128 stands for zero in the data rows.
Here are some points, each followed by its number:
[109 118 130 110 137 106 122 137] 0
[ 97 117 125 110 140 131 128 143] 1
[ 92 122 161 104 139 111 105 161] 2
[134  84 157 156 150  73  77 186] 3
[123 115 168 162 158  72 109 157] 4
[160  93 114 123 115 124 111 137] 5
[161 154 153 111  77 159 120 162] 6
[107  73 134 169 161 142 136 120] 7
[177 185 126 171 115 150 138  74] 8
[106 149 194  76 139  94 129  87] 9
[166 170 152  66  94 180 104 186] 10
[178 158  90 107 114 154 181 191] 11
[120 101 166 158 164  91  88 156] 12
[ 94  96  68  93 134 198  83 110] 13
[109 146 119 151 145 110 106 127] 14
[111 107  90 161 103 148 179  72] 15
[114  95 156 152 134 107 120 129] 16
[143 120 142  92 175  64 130  78] 17
[144 162 137  98 138 127 129 174] 18
[108 100 137 134 152 126  97 135] 19
[ 85 172 161 170 106 124 183 124] 20
[159  86 190 147 190 115 187 145] 21
[ 78 151 147 129 184  69 147 132] 22
[129  77 156 167 127 116 108 129] 23
[ 93 134 161 141 179  70 126 142] 24
[101  75 121 118 130 133 101 186] 25
[171 170 137  64 146 142 149 135] 26
[135  87 192 131 183 103  81 159] 27
[158 163 161 144 106  67 136  98] 28
[111  94 169 136 148 109 122 203] 29
[168 101 117 122 127 122 102 154] 30
[174 101 100  89 116 162  97 145] 31
[142 122 119 111 153 137 128 137] 32
[190 200 179 166 131 124  96 136] 33
[152  81 153 168 123  77 118 165] 34
New points follow, each followed by the numbers of its three nearest points above, nearest first.
[141 170 158 148 109  76 128 116] 28 14 4
[ 96 114  85 162 118 132 172 107] 15 7 1
[100 113 174 107 133 124 141  73] 9 16 0
[ 99  78 129 161 152 141 141 116] 7 16 19
[120 120  90 181 116 138 175  79] 15 7 8
[ 98  93  79 170 111 149 179  62] 15 7 1
[ 96 149  80 128  96 192 118 113] 13 1 15
[102 130  68 108 116 195 103 106] 13 31 1
[163 147 180 142 150 103 131 109] 28 16 33
[ 98 101 131 140 153 129 102 145] 19 1 16
[159 117 157  84 146  82 109  98] 17 9 0
[131  86 191 131 176 115  82 157] 27 12 19
[104  80 122 166 149 140 144 111] 7 16 23
[183 156 171 170 130 115  99 124] 33 28 8
[138 171 133 158 136 110 111 111] 14 28 8
[ 95 103  71  93 131 192  75 110] 13 31 1
[175 178 202 135 180 108 122 103] 33 28 9
[153  81 189 174 103  72 114 159] 34 23 4
[ 71 168 130 162  74 141 158 138] 20 14 1
